In the data rows, 500 means zero.
Each row of this table is followed by its label. One hidden rule gives the labels. It looks at one to three of the table's principal directions, none of them among the few with the most spread.
<486 507 442 670 536 623 323 561 370 519 494 492 587 543 497 468 485 554 510 572 416 436 454 347 524 532 527 513 531 499 544 583 407 622 485 445 437 527 386 587 450 375 525 526 500 530 429 471> V
<350 551 423 468 571 556 676 618 615 659 519 509 441 523 394 521 337 439 497 535 503 425 379 456 587 466 451 418 656 297 537 550 615 406 650 696 448 466 556 496 413 363 399 580 527 431 342 393> E
<548 434 458 379 452 410 533 446 332 550 530 650 540 497 384 554 444 754 546 619 453 344 335 485 558 428 533 422 510 519 591 503 456 362 420 571 574 641 654 474 508 569 554 323 424 615 426 557> E
<527 399 560 549 352 600 362 475 326 407 522 713 609 493 371 549 448 700 520 682 385 424 422 436 586 525 416 561 486 558 428 640 390 456 500 448 613 628 430 488 424 443 669 363 419 540 514 547> V
<316 543 460  38 393 103 664 458 681 364 348 335 276 364 320 731 787 698 354 352 704 423 599 696 262 521 915  25 529 412 568 328 671 389 420 806 353 406 823 357 737 725 370 369 484 464 429 562> V
<668 659 412 761 388 675 230 365 437 472 710 695 688 474 441 480 522 650 486 488 308 453 595 464 664 481 437 592 470 615 498 556 387 627 432 389 533 538 366 544 439 517 600 464 414 497 506 633> E
<971 477 272 577 428 472 125 460 241 660 780 506 828 637 496 485 591 902 296 288 107 247 613 277 653 296 637 193 474 657 477 253 422 153 475 418 692 594 587 509 497 780 475  89 401 560 314 735> Z
<372 377 632 691 513 539 509 614 513 284 436 436 459 574 578 441 317 205 656 542 641 511 419 419 563 610 493 674 578 427 350 657 431 611 597 467 481 509 418 383 525 438 483 576 514 577 503 220> E
<398 535 574 183 372 242 596 326 584 535 428 563 346 318 394 511 556 813 419 668 542 657 455 745 285 533 502 401 356 625 587 461 559 591 377 671 410 603 514 522 575 482 594 532 488 525 498 608> E
<685 552 460 535 465 471 364 478 366 460 617 552 674 487 407 466 665 698 528 415 418 274 524 468 610 462 479 498 552 595 540 491 513 574 333 418 697 551 617 592 490 770 463 438 450 642 606 624> V
<723 603 410 661 492 572 325 637 337 575 561 641 663 512 382 586 628 654 487 481 376 337 579 431 689 259 455 497 540 449 350 680 409 387 414 443 621 517 559 678 520 422 420 469 510 521 543 634> V
<663 546 358 408 389 328 429 507 477 555 528 408 482 480 549 600 672 618 391 296 442 446 615 570 536 298 666 189 432 462 416 397 469 326 391 517 482 430 670 500 675 618 407 364 540 468 465 679> V
<323 710 587 291 672 304 657 716 561 421 288 381 377 367 373 692 714 406 518 484 749 588 558 619 341 302 788 418 428 433 369 517 552 372 594 598 392 555 541 573 710 374 293 533 537 320 525 414> V
<588 693 520 586 535 643 493 462 476 488 539 606 554 501 513 649 519 401 571 601 522 680 500 605 602 411 443 759 304 571 378 409 412 395 616 351 494 575 403 509 596 346 574 489 380 325 554 554> Z
< 44 301 624 426 613 342 695 855 283 322 141 269 250 533 533 723 500 275 679 416 918 326 234 519 339 594 897 258 691 346 684 432 437 650 538 627 356 515 999 431 495 526 502 516 638 598 499 399> Z
< 72 630 535 344 513 559 826 520 636 332 292 692 269 541 404 528 270 379 611 736 690 570 507 509 404 612 494 604 600 428 498 542 485 602 663 626 486 579 406 467 454 269 483 618 421 418 404 162> Z
<491 525 462 662 567 540 496 635 508 427 525 410 467 609 530 479 438 259 540 333 558 388 520 318 544 425 676 454 604 375 319 480 474 268 639 553 582 481 454 464 514 510 293 422 529 504 417 286> V
<409 410 520 698 614 602 540 538 491 430 397 369 521 662 678 347 338 113 573 408 610 556 495 218 541 701 547 686 650 475 634 464 453 654 675 431 422 437 528 388 390 425 570 590 468 494 495 362> E
<491 639 472 247 462 328 573 545 537 447 391 574 476 429 420 622 623 666 424 568 545 579 654 602 434 343 611 365 412 561 386 468 449 393 559 509 469 580 513 500 701 446 464 443 441 324 465 516> V
<309 302 543 445 497 428 673 587 679 434 422 280 306 572 580 464 417 242 495 338 644 441 483 482 425 639 562 347 665 301 477 477 642 454 572 658 485 315 621 357 473 593 377 553 616 565 463 313> E
<420 505 482 513 481 567 507 402 520 470 479 535 466 558 599 476 416 483 509 552 443 540 568 468 473 555 436 532 443 562 577 395 451 549 544 429 525 488 402 442 484 448 547 470 424 522 450 416> Z
<519 429 592 498 348 510 411 410 315 542 560 716 616 475 301 470 376 756 514 711 425 437 263 384 627 531 433 606 472 598 530 580 443 390 613 563 597 703 531 472 388 384 761 393 375 495 453 570> V
<534 808 454 572 708 485 578 612 541 511 507 349 476 480 630 686 639 213 649 300 608 521 596 678 628 186 600 548 340 424 445 377 504 460 462 353 461 430 599 543 732 520 236 518 499 440 547 466> V
<393 665 445 693 690 724 680 436 546 467 502 527 485 660 714 401 177  39 744 533 516 563 489 404 719 501 304 870 509 408 564 471 483 620 606 339 519 474 359 468 441 344 447 603 392 525 512 241> V
<262 427 549 264 457 415 642 425 489 519 391 602 384 468 439 685 406 697 535 723 592 559 379 687 434 537 556 427 385 530 698 458 468 527 544 580 321 538 680 352 581 364 702 458 431 433 329 470> E
<813 454 498 678 497 554 336 513 691 513 694 312 615 598 616 230 455 331 329 292 356 661 676 396 484 604 406 574 566 536 208 472 609 487 535 481 542 439 220 525 427 669 365 569 587 485 506 471> V
<544 239 569 770 357 598 261 527 404 418 523 364 522 530 671 481 513 387 493 399 435 465 450 444 539 638 432 469 508 483 463 545 412 610 448 385 510 383 499 432 430 544 625 488 588 636 609 599> Z
<563 290 462 624 364 562 378 609 503 400 465 427 458 638 519 626 534 473 406 456 524 438 539 436 494 631 570 371 619 376 309 508 436 379 534 550 482 361 592 398 551 500 503 455 536 540 448 493> Z
<450 690 568 482 501 382 405 653 336 457 438 492 519 294 326 652 666 567 518 490 657 605 373 658 474 362 806 447 413 526 390 615 427 555 522 562 284 670 608 661 567 370 613 555 598 253 586 730> V
<547 579 468 381 412 530 383 308 251 623 582 855 690 318 286 495 604 999 526 764 296 316 369 490 558 403 351 508 398 717 799 587 408 593 322 403 638 709 467 629 401 518 713 378 369 566 557 733> V
<623 598 524 564 528 470 462 551 452 441 481 559 629 533 428 531 688 490 492 308 462 358 757 342 623 320 518 544 542 540 474 505 504 354 528 428 761 469 636 518 509 567 371 387 398 550 598 540> E
<581 628 389  86 526 284 654 357 344 669 482 719 496 453 306 472 572 964 453 617 473 452 487 583 380 339 620 399 432 633 622 428 537 322 353 620 584 702 647 707 512 560 539 397 470 452 455 646> Z
<626 462 570 665 479 340 305 627 414 243 479 345 570 500 543 500 630 358 527 270 619 413 594 430 528 475 749 447 572 519 308 561 421 547 458 453 507 508 607 448 625 696 419 437 542 585 619 496> E
<581 470 436 553 479 601 420 530 342 676 564 605 667 453 434 294 422 649 531 699 290 396 309 327 679 449 216 604 543 457 482 774 487 522 499 440 608 593 287 714 370 321 577 606 536 496 572 560> V
<376 441 557 380 502 334 614 478 574 299 440 368 379 486 555 594 510 422 533 379 676 584 522 702 350 656 727 396 525 546 590 321 542 682 433 574 355 504 715 338 570 751 510 458 506 559 483 510> V
<612 431 584 467 624 350 519 414 462 511 476 337 437 458 753 638 643 414 540 331 559 684 590 762 341 392 618 489 239 648 639 247 466 488 325 364 414 463 665 411 650 678 491 366 535 610 582 670> E
<582 627 488 448 602 659 471 268 460 526 576 779 636 548 422 544 540 773 539 676 351 506 687 551 475 455 376 739 328 715 689 451 477 532 364 331 611 555 370 541 485 511 549 393 313 552 435 462> V
<559 613 596 769 494 655 378 619 484 176 541 665 639 533 333 383 490 291 624 436 625 354 615 308 649 540 542 776 726 471 213 834 442 641 482 424 653 549 364 562 417 593 409 579 498 509 655 291> E
<440 571 448 282 479 437 587 470 500 700 504 575 504 331 361 533 660 793 480 583 401 394 438 590 510 348 382 355 435 478 694 581 582 515 355 541 540 495 541 620 506 483 454 522 512 506 498 636> V
<626 416 470 872 471 859 441 435 489 376 611 696 610 696 674 301 171 195 657 582 326 508 584 312 769 570 124 898 590 421 304 755 378 584 483 269 674 455 163 491 346 398 520 550 464 624 579 297> Z
<181 521 651 249 512 414 671 548 512 328 284 603 402 302 385 540 612 602 572 706 699 512 459 682 288 650 445 522 554 606 665 572 522 871 446 484 488 594 533 563 459 538 610 675 519 483 712 507> V
<240 609 596 366 381 350 611 613 330 221 295 628 350 412 329 797 626 570 679 565 785 340 387 644 501 407 751 399 492 491 478 493 361 538 435 547 559 647 826 462 656 540 502 396 417 551 562 473> Z
<186 410 551 338 557 478 815 345 551 453 315 520 315 538 689 373 260 292 646 573 609 609 466 505 411 651 406 611 509 511 821 444 512 751 470 469 447 480 544 392 391 460 610 569 472 586 516 352> Z
<680 407 514 634 672 449 430 557 516 777 615 151 547 501 840 410 423 233 454 268 459 662 384 575 514 437 461 443 395 533 625 280 556 552 531 394 300 418 594 449 479 597 518 553 656 479 509 665> E
<394 839 539 524 551 569 704 575 699 518 461 448 427 336 526 595 601 163 582 454 670 759 473 704 582 446 384 686 429 464 488 423 548 715 584 438 393 495 489 551 552 407 440 752 481 280 679 624> Z
<484 584 482 485 491 454 465 436 563 507 583 399 512 435 574 454 521 494 459 385 441 554 516 534 447 509 564 388 433 611 606 296 522 601 508 476 462 545 440 442 493 656 471 438 472 489 452 546> Z
<172 543 582 370 544 526 681 423 611 467 448 431 418 334 465 510 587 465 600 572 610 498 327 602 384 708 437 525 491 562 874 360 615 827 495 499 458 506 502 435 426 614 539 609 438 535 567 496> V
<275 371 663 460 468 472 619 497 543 286 331 470 324 529 560 613 498 387 593 503 703 531 528 644 357 675 529 540 520 526 613 434 492 742 383 496 485 444 694 367 502 608 531 521 488 677 552 406> V
<433 523 632 486 567 431 538 587 457 378 414 509 477 489 431 505 442 398 581 572 697 580 430 541 469 523 616 656 509 507 363 608 489 517 595 538 429 598 529 527 533 409 563 584 532 407 557 400> E
<638 364 467 749 665 803 408 392 367 570 607 631 692 698 638 130 234 407 604 670 313 362 432 127 560 668 162 871 628 592 604 582 454 577 500 281 744 552 139 599 226 504 539 546 453 706 561 268> V
<664 533 337 364 569 430 466 371 638 809 692 375 505 498 584 433 404 681 277 492 275 620 468 573 362 481 487 264 410 562 581 202 626 331 544 623 359 520 351 485 488 571 450 411 521 449 287 595> V
<492 426 546 716 476 641 477 427 556 442 594 433 478 563 600 365 331 237 551 426 566 534 371 473 529 787 403 675 638 490 549 437 553 728 509 506 473 449 505 449 304 621 610 633 539 587 605 502> V
<758 624 381 394 646 445 481 351 551 766 615 423 565 550 622 415 513 566 383 443 384 604 588 521 453 373 480 499 346 602 566 269 579 332 477 446 457 479 437 559 564 549 447 458 479 426 432 570> E
<849 390 464 562 407 432 286 342 464 527 681 436 658 568 640 371 490 578 385 307 290 555 656 483 574 475 481 467 414 622 430 428 503 436 397 401 536 469 496 444 504 713 572 348 503 557 504 667> V
<366 453 604 521 505 448 503 751 705 428 317 167 330 429 577 641 702 166 420 364 696 627 579 569 407 474 606 365 474 271 238 607 564 425 622 538 326 253 457 459 683 326 340 660 670 328 585 427> E
<718 678 367 632 655 569 438 616 685 670 599 176 442 489 751 671 713 228 417 332 499 715 582 714 456 320 522 432 279 406 268 256 518 307 532 376 332 316 330 553 774 466 237 585 611 325 515 578> V
<400 541 595 302 468 419 559 433 641 471 422 434 396 381 562 579 644 540 429 504 532 672 629 737 318 510 454 430 325 607 554 364 559 615 448 438 452 450 459 471 576 550 517 530 507 437 577 564> Z
Here are more rows. What is the label of each one?
<224 410 612 358 333 446 695 479 699 349 417 540 306 404 393 525 418 440 495 628 644 561 393 605 414 724 420 476 599 414 433 548 590 530 650 696 500 489 474 371 461 452 581 603 502 458 563 419> -> V
<243 388 643 522 540 528 651 525 474 436 339 489 414 522 592 381 354 270 658 551 665 529 396 398 497 596 457 660 536 491 659 610 453 698 555 444 481 494 533 431 412 391 595 617 518 525 525 316> -> E
<553 402 565 627 643 518 438 735 366 494 353 349 497 506 708 664 585 286 531 461 580 641 518 594 445 399 542 514 418 480 414 505 368 519 507 325 367 467 573 535 589 386 514 532 626 456 631 620> -> Z
<516 560 478 614 541 606 411 650 347 458 480 413 564 467 566 667 672 370 592 409 553 373 413 510 604 402 561 450 466 469 519 431 406 543 459 298 515 478 607 525 558 590 469 454 511 469 622 605> -> Z
<406 460 548 355 592 508 675 480 587 626 371 559 422 444 470 517 525 562 549 777 490 617 476 544 431 422 296 647 364 432 537 699 528 430 452 502 476 463 301 549 606 214 422 596 482 520 465 372> -> V
<427 309 593 440 534 480 584 566 369 406 405 566 488 577 477 621 500 596 592 610 533 440 483 549 464 519 476 563 480 533 511 492 464 393 537 473 645 549 639 457 526 493 547 409 457 610 501 440> -> V
<536 379 458 512 528 617 575 343 586 553 601 527 567 544 669 202 309 439 533 555 342 552 503 459 519 697 164 663 570 571 663 516 569 770 422 374 564 470 293 505 317 632 568 625 516 604 568 466> -> Z
<471 578 500 298 490 391 739 285 646 476 573 467 455 509 595 442 478 452 557 357 462 529 596 632 542 517 379 539 422 602 684 194 661 529 482 469 682 489 618 383 503 781 448 425 363 591 541 512> -> V
<445 460 465 373 490 388 542 614 593 558 419 422 393 455 487 631 604 583 404 484 528 514 585 627 412 397 573 261 484 389 433 556 525 412 482 595 383 386 573 497 633 419 407 528 604 434 423 509> -> E
<687 650 413 797 389 780 290 509 547 422 705 689 648 539 308 451 540 501 501 517 424 365 563 368 713 510 411 678 623 403 191 771 459 455 481 470 614 451 252 612 462 465 426 586 487 430 529 426> -> E
<307 495 557 629 640 677 601 468 586 599 464 598 443 476 526 347 310 391 632 777 564 610 370 511 465 644 241 825 526 468 639 743 501 792 515 489 372 467 265 593 389 200 582 836 564 513 511 308> -> E
<320 553 543 428 447 506 623 474 619 436 450 520 317 451 532 611 455 430 558 563 615 599 481 730 435 515 489 486 418 458 472 480 493 599 451 522 404 461 498 453 571 459 497 570 532 469 481 420> -> V
<591 504 455 711 526 590 598 553 588 626 596 440 542 652 655 316 267 154 564 340 409 444 504 283 809 396 243 642 608 349 412 517 555 359 677 473 690 407 500 449 414 434 366 559 479 551 488 364> -> V
<351 672 485 319 641 473 776 584 580 610 391 546 438 360 461 586 584 468 584 582 571 551 481 668 500 368 361 530 488 444 663 534 573 641 444 489 468 508 569 603 529 429 393 651 510 448 590 563> -> Z
<551 616 492 179 460 288 558 261 665 618 512 480 412 382 501 555 603 739 362 578 453 681 593 751 338 437 478 399 249 623 569 309 609 422 426 561 407 494 456 473 672 517 519 457 434 444 469 604> -> E
<660 442 492 517 476 540 517 372 640 570 618 434 534 493 669 479 482 434 467 493 333 716 579 658 556 509 241 615 336 528 446 430 561 475 489 391 502 416 344 439 557 512 520 516 483 498 556 610> -> V
<566 563 544 658 344 668 449 447 598 461 575 634 541 465 466 436 502 424 531 524 473 572 564 545 676 527 251 724 492 466 358 731 483 664 429 406 546 415 382 548 459 420 567 677 510 445 620 536> -> E
<773 604 466 746 627 435 162 841 234 419 532 331 727 548 469 602 783 492 461 149 527 327 663 385 570 246 901 339 565 535 291 520 382 447 452 388 505 544 718 657 593 667 331 391 607 455 525 633> -> V
<545 560 453 686 526 633 366 507 282 330 525 690 656 587 471 518 398 515 638 570 425 353 527 357 665 458 527 640 554 544 482 606 334 580 457 355 584 625 455 517 465 499 538 377 386 595 499 427> -> V
<615 612 376 629 495 695 317 303 196 610 685 785 785 497 457 356 333 760 608 704 252 344 305 355 730 516 318 684 486 690 781 518 371 717 429 308 572 722 410 616 298 507 774 438 350 547 514 649> -> Z
<553 414 524 557 443 571 513 515 427 691 539 554 556 508 517 381 327 511 510 647 388 590 299 430 647 487 248 638 471 476 470 614 482 458 598 498 525 573 432 563 390 285 644 585 516 457 499 576> -> V
<140 280 546 353 584 441 703 610 613 591 329 203 274 485 632 527 448 320 483 437 640 514 339 545 309 670 574 252 576 350 771 388 631 620 572 629 296 335 665 383 427 480 499 600 646 503 413 428> -> V
<586 530 549 511 552 466 457 513 552 412 447 439 482 570 581 536 563 429 446 433 556 628 705 546 383 504 572 552 441 590 394 393 478 506 484 435 484 476 486 483 583 546 440 486 485 499 516 458> -> Z
<631 511 448 626 577 637 273 451 432 521 674 437 707 501 569 438 494 554 485 506 241 478 514 438 562 479 431 531 390 581 496 464 504 493 523 329 523 536 207 528 470 552 501 390 462 494 474 514> -> V
<466 395 580 525 307 488 240 553 479 548 508 483 553 348 385 486 593 748 320 571 369 513 463 487 452 538 460 314 468 526 435 684 486 575 531 556 416 492 376 550 432 359 659 539 592 412 502 652> -> E
<448 483 533 557 596 550 662 468 679 586 463 371 394 594 810 356 308 180 520 423 510 773 613 579 465 566 288 654 450 529 579 370 535 719 534 399 420 393 447 457 445 443 493 689 555 502 498 421> -> Z
<499 895 321 232 591 416 641 539 654 706 488 584 490 414 302 624 621 698 390 577 473 555 632 597 524 213 567 371 421 427 451 497 587 327 566 623 385 520 460 642 679 294 318 557 443 214 338 504> -> E
<408 644 472 246 632 385 957 472 679 766 475 521 407 521 526 455 390 387 607 491 513 491 484 534 677 244 240 582 448 400 666 393 682 296 611 561 685 464 669 466 556 427 298 553 399 501 426 366> -> E
